The same turns and mirrors carry the whole set onto itself and the rows of a family onto each other. Which other rows belong to the same family as each row named below? List them in the order they appear above.
These 20 rows form 4 families of 5 rows each.
Q989: [ 20.7 -32.3  -7.7 -16.3  13.0   3.3  -4.4  -0.2   9.5   3.4 -31.8  -1.2
  18.0]
Q260: [  6.4 -36.0 -22.1 -24.7  -2.4 -14.8  13.2 -12.4  15.2  -7.1  -6.0   0.6
 -13.3]
Q628: [  0.9 -16.3 -36.1 -10.0  18.7 -20.5   1.7   1.3   1.5  18.3  -4.3  28.9
  -5.7]
Q479: [ -7.4 -21.3 -30.6 -10.2  12.5 -13.0   2.8   8.7   2.6  25.7  -1.1  26.5
  -6.0]
Q58: [ 16.4 -19.2   4.3  -2.1   0.0   9.1  -4.7  10.0   2.4   7.0 -29.0  -2.5
  17.0]
Q612: [  4.8  -4.7 -33.3  -2.8  14.2 -23.1   2.2   2.7  -5.4  14.4  -4.8  29.6
  -3.4]
Q554: [ -8.4 -10.9 -24.1  -0.5   6.0 -10.9   1.5  13.4  -4.0  25.5  -0.3  26.6
  -6.3]
Q839: [ 27.6 -19.2  -7.7 -10.3  11.9  -1.6  -5.9  -2.8   4.3  -3.6 -33.8   0.9
  18.7]
Q474: [ -6.8 -33.1  -8.1 -15.3 -16.7  -3.3  12.2   2.2  12.1   2.6  -0.9  -3.4
 -14.2]
Q847: [ 17.0 -14.5 -22.3 -14.7  -1.1 -23.3  12.5 -18.4   6.2 -18.2 -11.5   4.1
 -11.1]
Q831: [ 25.0 -36.1 -26.2 -15.3  14.0 -12.9 -11.3   4.7  22.5 -13.9   3.3  14.2
  -2.3]
Q255: [  9.1 -21.2  -2.4   5.9 -10.1   5.7 -10.8  29.0  11.6  -0.5  10.1   9.2
  -4.7]
Q898: [ 13.9   0.4 -10.0  -1.0 -14.9 -17.7  12.6  -6.7  -4.8 -14.6  -8.6   2.2
 -10.5]
Q627: [ -1.6 -10.2  -1.8  -1.6 -23.9  -4.4  12.9   4.2   0.2  -1.7  -3.3  -2.7
 -13.4]
Q155: [  9.0 -42.8 -14.3 -12.2   1.6   1.6 -10.4  20.5  23.8   0.1   9.1   9.0
  -4.7]
Q733: [ 35.1  -9.8 -23.1  -1.7   9.9 -18.0 -10.3   4.3  11.3 -22.9   0.0  15.9
   0.1]
Q92: [ 24.0 -12.1  -0.8  -2.3   4.8   2.2  -4.3   3.4  -1.4  -0.4 -32.4  -0.3
  18.5]
Q239: [ 24.2  -0.8  -7.9  12.2  -5.8  -7.2 -10.4  19.4   4.8 -15.9   6.1  12.5
  -2.4]
Q277: [  0.1  -1.5 -25.5   3.5   7.9 -15.9   1.6   9.7  -8.5  20.2  -3.0  28.4
  -5.8]
Q890: [ 13.9 -32.0   0.1 -11.5   5.0   9.6  -4.8   8.3   8.0   9.9 -28.4  -2.8
  17.4]

The rest of the family of Q479: Q628, Q612, Q554, Q277
The rest of the family of Q239: Q831, Q255, Q155, Q733
The rest of the family of Q898: Q260, Q474, Q847, Q627

The same turns and mirrors carry the whole set onto itself and the rows of a family onto each other. Which other rows belong to the same family as each row named below? List them in the order they appear above.
These 32 rows form 4 families of 8 rows each.
Q741: [  6.7  12.1   3.7  -9.5   3.0  -4.0 -13.4   3.3  12.9  18.7   6.9 -15.2
   0.3   7.8  -1.6   7.1  -4.0   1.9  -2.4  -0.6   8.1   6.0 -13.5   6.0
 -21.1  12.3  19.8  -9.0  -9.8   7.0   3.4  29.4  17.7 -10.5 -20.1  20.1
   4.6  -1.0   3.5  14.9 -18.0  -1.2   5.0   2.5]
Q552: [ 10.8   7.1  20.6 -15.1  12.2 -16.4  -8.4 -12.2   3.5  -6.2  -9.1 -15.4
  -5.9   2.1   7.9  -3.8 -10.3  -6.8  -5.3 -14.5 -27.0 -16.1   0.4  -1.3
   6.8   1.6  -2.1 -12.4  13.1   0.5  -2.1  14.7  -9.0  -8.1  -3.3 -11.8
 -18.7  -6.4  -0.9  18.2  11.7 -18.0 -18.9  15.7]
Q760: [  5.7   2.9  -3.3  -5.6   7.3  12.4  -3.1   8.4   4.7 -20.2  24.7   9.7
  16.9  -3.7  -1.7  -0.7   2.9  18.8  13.3  -6.3 -16.1  -0.8  19.9   7.4
  -9.8   2.1 -23.4  21.3  -0.8 -14.8  -4.7 -16.9 -15.6   8.6  11.4  11.7
   6.3 -16.9  -8.4  15.5  -4.9 -18.8  -5.5  -8.3]
Q481: [ 10.9   3.3  13.4 -15.9  10.4 -17.6  -8.3 -13.4  -3.8  -4.5   7.0 -16.3
 -10.9  -1.1   6.2  -2.0 -22.1 -15.7 -10.0 -21.8 -13.0 -11.2   6.4  -2.6
   6.7  12.8   8.2  -8.4  18.6   4.7  -9.5  14.5  -5.8  -9.3  -8.1  -4.5
 -18.3  -2.4  -5.5  16.5  10.2 -20.0 -15.8  -0.1]
Q659: [  8.6   5.8  22.2 -20.2  15.3 -24.9   1.7 -15.9  -2.7   0.9   7.5 -11.5
 -11.1  13.6   6.0   0.7 -23.4 -13.0  -1.8 -17.7  -9.5  -8.1   9.3   3.2
   7.3  -1.2   6.3  -8.0  12.7   1.8 -10.4  13.7  -0.5  -9.0  -0.4  -7.9
 -14.3 -11.7  -2.8   8.0  11.1 -25.7 -17.3   4.2]
Q29: [  1.4   7.5   2.8  12.4   9.8  -7.7   5.4  -0.9 -12.6  -3.8 -25.8  -6.8
  20.9   2.4  -3.6  -0.1   0.9  -2.3  -9.9   1.1  -0.8  -5.3 -14.5   6.4
   0.5   8.9  -1.0  22.8  -0.9   7.1  -6.1   3.5 -27.8  13.5   8.1   0.0
 -12.6  -9.9  12.6  38.4  28.4  -0.8   5.8   9.4]
Q710: [ 16.6  10.6  20.7 -12.0  11.4 -19.4  -0.7 -12.8  -2.5  -8.3  -3.8 -13.1
 -16.1   1.4   1.9  -4.2 -26.0  -8.9  -0.9 -10.6 -24.0  -8.3  10.4   3.5
   8.8  10.4   0.3  -7.8  13.0   6.0  -6.4   9.1   3.3  -8.1 -10.8  -6.2
 -18.6   0.6  -6.4   7.4  15.5 -19.7 -17.7  -0.5]
Q893: [  6.3  19.6  -8.5   7.5  10.6  -6.4  -5.9 -14.8   3.4   4.1  -9.1  16.7
  -3.0  -0.4 -11.7   4.4 -10.3  18.6  13.7 -10.4  23.2   7.0  30.0  -5.3
  -3.1 -15.9 -13.6  17.0  17.5   3.0  -4.1  15.2   6.7 -12.9  13.0 -13.3
  16.9   0.4 -18.2  -2.5  11.2   1.2  -0.2  11.5]
Q442: [  7.2   9.6  -6.3  -2.5   7.0  24.4   0.4  -1.7   7.2 -17.4  27.1  12.1
  11.4 -10.9  -1.4  -9.0  -0.4  23.2  14.7  -4.6  -8.2   2.7  18.6   7.3
  -8.2   0.4 -20.5  23.1  -3.0  -6.3  14.3  -9.2  -9.8   1.9  -0.6   8.3
  14.7  -9.8 -14.3  14.2   7.4 -23.7  -6.6  -8.0]
Q134: [ 20.3  -4.5 -14.7   1.6   1.5  11.1  -2.7 -12.4   0.6   8.6  -2.1 -18.5
   5.6  12.1 -11.1  19.0   9.6   3.6  12.4  10.1  24.4  12.3   9.7  -2.5
  -5.6   9.3  10.8  -9.7  20.9 -22.0  -3.9  -6.4  13.6  21.2  17.5 -10.9
   3.4   9.4   6.9   9.7 -18.9  -9.3   5.3   9.5]
Q241: [ -2.7   7.5  -1.7   9.3   1.4  -3.5  -1.7  -2.0  -1.6  -8.2 -34.1  -8.0
   9.4   4.6 -10.4  -6.7  -4.8  -8.0 -11.1  -8.3  -8.9  -7.3  -8.9   3.7
  -0.3   8.8   9.3  24.8  -1.9   6.5  -5.3   3.8 -19.0  14.9  10.1  -1.8
 -21.3  -7.4   9.5  32.3  33.2   2.8   1.8   4.2]
Q443: [  1.1  10.6  -9.5  15.6  15.4  -0.8  -9.9  -8.2  -0.2   1.5   2.2  14.4
  -4.3  -9.8 -16.9   4.8 -15.4  25.1   4.9  -8.5   6.0   4.6  26.8  -2.5
 -16.5 -10.9 -19.9  19.2   2.6 -12.1  -5.0   5.9   6.1  -7.7  20.5 -13.0
  13.4   6.2 -21.0  -6.7  12.0   7.3  -5.1  15.5]
Q454: [-11.9 -21.3   3.0  -2.3 -13.2  12.3  18.9  -7.2  13.5  17.2  25.1  -8.5
   9.8   2.9  -1.3 -18.5  12.1  -4.8  -5.6  10.3   0.7  -6.6   5.9   0.7
  22.3  -0.5  -2.7  -9.3   6.4   1.9  -3.4  -7.1   4.7  10.0  18.6   8.9
  21.1  -6.7 -10.7   1.9  13.9  11.8  11.6  -2.0]
Q805: [  4.9   5.0   5.9  14.7   4.6  -5.5 -10.0  -3.2  -4.5  -8.0 -25.0  -3.1
  10.7  -0.7  -4.3 -11.9  -7.1  -3.4 -11.0  -7.5  -5.2   9.8 -11.4   2.9
  -6.5   4.2   1.1  24.2   1.4   5.4  -4.0   9.5 -25.3  12.8   8.5   3.9
 -21.7 -10.6  13.4  37.6  26.4   9.1   1.2   2.5]
Q526: [ -9.1 -13.0  -2.1   7.7   7.9   3.3   9.6  15.2   3.2 -11.1 -21.8  12.5
 -11.8  -0.9   3.5  12.4  10.7  -7.5  -4.5   4.6   5.9  -6.2   9.9  -8.5
  13.4   4.8  -0.6  -9.4 -15.1  11.3  -5.3   1.2 -11.7  11.7  -3.0   3.1
  -6.1   3.6  25.7 -14.4  20.1   5.9  18.9 -22.8]
Q984: [-10.4 -23.0  10.3   8.6  -9.8  14.1   3.6   6.5   8.4  10.5  21.7  -4.5
  -2.9  -7.0   1.2 -18.9   5.9 -12.1  -6.1  18.7   6.7  -3.6   2.9   7.0
  23.1  -7.0  -6.9 -11.2   0.9   1.4  -9.6  -5.1  -0.9   9.1  11.7   8.5
  15.6  -1.1  -2.2   1.7  13.5  26.3   3.0 -15.2]
Q941: [  0.7   1.1  -1.5  -4.7  -1.3 -14.6 -17.2   7.2   1.4  16.3  13.5  -5.1
  -0.9   0.5 -12.4  13.3  -4.0   7.0  -2.6   0.8  10.0  17.6 -21.0   0.0
 -15.7  10.6  19.5 -11.4  -5.3  -8.5  -3.4  23.0  19.8 -12.1 -12.0  17.5
   5.3  -2.3  12.4  13.7 -20.5  -6.8   5.2  -1.0]
Q818: [  5.5   4.1  -1.3   1.0   1.1  16.7  -0.6   6.3   6.2 -13.4  28.9   9.1
  16.9  -7.3  -3.6  -6.1  -0.5  25.9   9.3  -5.4 -10.2  -4.8  23.5  25.1
  -6.6   2.5 -21.9  14.5 -12.9  -6.0  -3.0 -13.2 -18.3   2.1   6.7   9.2
  11.7 -10.9  -7.7   8.9  -3.5 -16.3  -3.0  -2.8]
Q889: [  4.6   5.3   0.4   3.3   4.4  16.2   7.8   6.1   0.6  -9.6  24.2   6.5
  15.2 -10.0   6.2  -3.0   3.4  25.3   2.5  -9.9 -12.4  -8.3  14.7  19.6
  -8.3   6.1 -19.4  30.1  -3.2  -5.7  -6.7 -13.5 -12.3  13.4   2.9  12.4
  18.8 -10.4  -4.1  11.8  -2.4 -19.1  -6.7 -14.4]
Q725: [  3.2   3.8   5.7  13.6   0.7 -12.5  -0.2  -7.6 -14.6  -7.0 -24.5  -2.1
   0.7  -0.2  -0.9  -4.4 -19.8  -3.5 -10.3   0.7  -4.8   0.5  -8.4  -2.5
   3.2   7.7  11.3  15.6  -8.2   1.5  -8.4  -1.3 -23.5   8.2  10.4  -1.6
 -19.9 -16.7   5.6  44.6  23.4   1.7   0.6   5.4]
Q512: [ 20.2   6.2   0.2   6.4   4.0  12.7 -14.3 -10.5   9.8   4.0 -11.8 -18.5
   1.9  14.9  -7.2  14.2   4.9   3.9  16.7   9.4  18.9  11.3  -1.6  -5.5
  -4.8  10.2   7.0  -9.7  22.4 -20.0   8.3  -9.8  32.3  13.2   5.9   5.2
  -0.1   8.0   9.5   8.5 -18.6  -6.4   6.2   5.5]
Q523: [ -0.8  11.5   2.7  -0.7   7.3 -14.0 -14.9   2.8  -0.4  12.3  11.3 -10.8
  -1.0   5.6   2.9   7.1   6.0   1.0  -2.5 -10.6  -2.4   8.4 -18.1   2.8
 -17.9   6.4  20.1  -5.4  -9.4  14.4   6.3  31.4  22.2  -6.8  -8.4  20.1
   4.8  -6.2  10.1   7.6 -21.9  -2.4  10.5  -4.3]
Q529: [ -0.5   6.8  -3.4  -4.7   3.0 -10.0 -15.2   4.9   7.7  13.3   2.5  -4.3
  -8.7   6.9  -1.7   6.4  -6.7  -2.3  -6.9  -2.6   4.5  11.7 -12.3  -5.2
 -18.8   3.4  21.8  -7.7  -8.6   3.8   6.6  28.1  24.0  -9.7 -17.6  22.2
  17.4  -4.9  -1.8  17.5 -18.9   3.3   7.1  -5.3]
Q195: [-13.7  -6.7  -7.9  -7.8   4.9   5.4  13.1  18.5   4.5  -5.0 -21.5   4.0
  -4.4  -2.1   0.3   3.4  21.3  -5.0   4.3  18.6  -2.2  -7.0   3.4 -14.6
  14.5  -5.7  -5.0  -9.3 -14.8   1.3  -4.4   4.9  -5.5   8.7  -5.2   4.7
  -7.3  -1.2  12.7 -16.4  20.4   2.3  16.4 -28.0]
Q344: [ 15.3   9.7 -17.1   2.7  -0.5   4.9  -8.0  -7.3   1.2  11.5  -9.0 -16.3
   0.2  10.9 -10.3  16.7   4.8   2.7   9.7  10.8  32.5   4.3   7.8   1.0
  -9.4   8.6  10.6  -8.1  15.6 -26.9  -1.6 -15.0  23.6  16.7  11.8   1.9
  -2.8   8.2  -3.0   5.6 -17.2 -11.1   1.9   6.6]
Q145: [-14.2 -21.5   7.1   2.5  -9.9   9.1  14.4   1.1  12.3  12.8  25.9 -10.0
   4.1  -9.7  -4.2 -11.0   9.9  -1.8   0.0  15.5   0.6  -9.0  -7.1   6.6
  14.6  -9.4  -6.4 -14.9   3.0  -0.3  -2.0 -12.8   5.0  10.2  17.7   9.8
  12.0  -5.1   2.8   6.1  18.5  25.2  12.2   3.0]
Q245: [  6.7  15.5  -9.5   6.3  11.0   3.6  -8.4 -19.3  -0.6   0.3  -8.1  16.2
  -6.6  -3.9  -8.9   5.6 -10.0  24.5  12.0  -3.8  20.1   6.0  25.3  -7.8
 -17.4  -1.8 -25.6  11.8   6.8   1.9  -6.5   7.5   9.2  -8.8  18.3 -10.1
  13.5  -9.7 -21.4  -6.7   9.1   0.5   7.2  19.5]
Q223: [ 18.6   3.2  -9.1  -1.2   2.8   7.7  -7.3 -12.1   3.5   6.2  -2.3 -19.1
  -2.1   8.2  -1.9  14.1   2.3   5.1  14.3  18.9  30.6   9.7   5.6  -5.3
  -5.8   2.5  10.9 -23.2  18.1 -25.6   6.0 -10.9  13.4  18.9  11.0   5.6
  -4.7   8.0   5.4   7.0 -11.2 -16.0   1.3   7.1]
Q530: [ -8.2 -10.3  -4.9   1.2   8.1   6.0   5.4  23.9   6.0  -9.5 -23.2   8.1
 -13.0  -6.5   2.3   9.0  16.7  -4.3  -8.0   4.7  -1.9  -8.2   5.2  -3.9
  16.0   1.5  -0.7  -4.6 -14.6  -2.3   7.8   4.0  -9.2  11.5 -11.6  -3.4
  -0.5   8.2  21.3 -15.0   6.6   2.5  15.9 -25.9]
Q400: [ -6.9  -4.0  -3.1   7.3   3.6  -2.3   7.4  13.8  -3.1 -11.8 -23.0  -0.2
 -10.4  -8.5   3.3   7.2  15.3 -10.2  -0.7  10.8   4.5  -1.3  10.2  -6.0
  14.6  -1.0  10.3  -1.7 -18.8  13.6  -2.3   7.2 -13.8   6.5  -8.1   1.4
  -0.5   4.8  18.6 -23.3  12.5  -2.9  19.1 -21.5]
Q867: [-13.4 -23.4  -0.2  -4.8 -13.7  18.7   7.9   1.5  11.2   4.6  27.2  -5.4
   7.5  -8.7  -1.1 -15.0  12.7  -6.1  -6.7   3.9   4.3 -12.6  -1.0   5.3
  18.4 -11.5 -10.0 -13.3  12.3   2.3  -3.7  -9.0   2.4   2.3  12.2   8.0
  19.3 -13.5   1.8   1.3  18.2  16.3  12.3  -6.5]
Q548: [  5.2  14.0  -9.0   2.9   4.2  -3.1  -8.1  -9.5  -2.2   5.4  -5.4  14.8
  -6.2  -6.3 -21.5  -3.1 -19.4  25.2   8.8   4.4  14.0   2.3  16.8  -3.6
  -3.5  -4.0 -23.0  16.0  10.2  -3.6  -5.8  14.6   4.8 -13.2  21.4 -16.3
  16.2  -5.5 -26.1  -3.5  14.9  -0.6   2.6  16.6]

The rest of the family of Q134: Q659, Q29, Q893, Q454, Q889, Q523, Q400
The rest of the family of Q552: Q442, Q443, Q984, Q941, Q725, Q512, Q195
The rest of the family of Q741: Q481, Q241, Q526, Q818, Q344, Q245, Q867

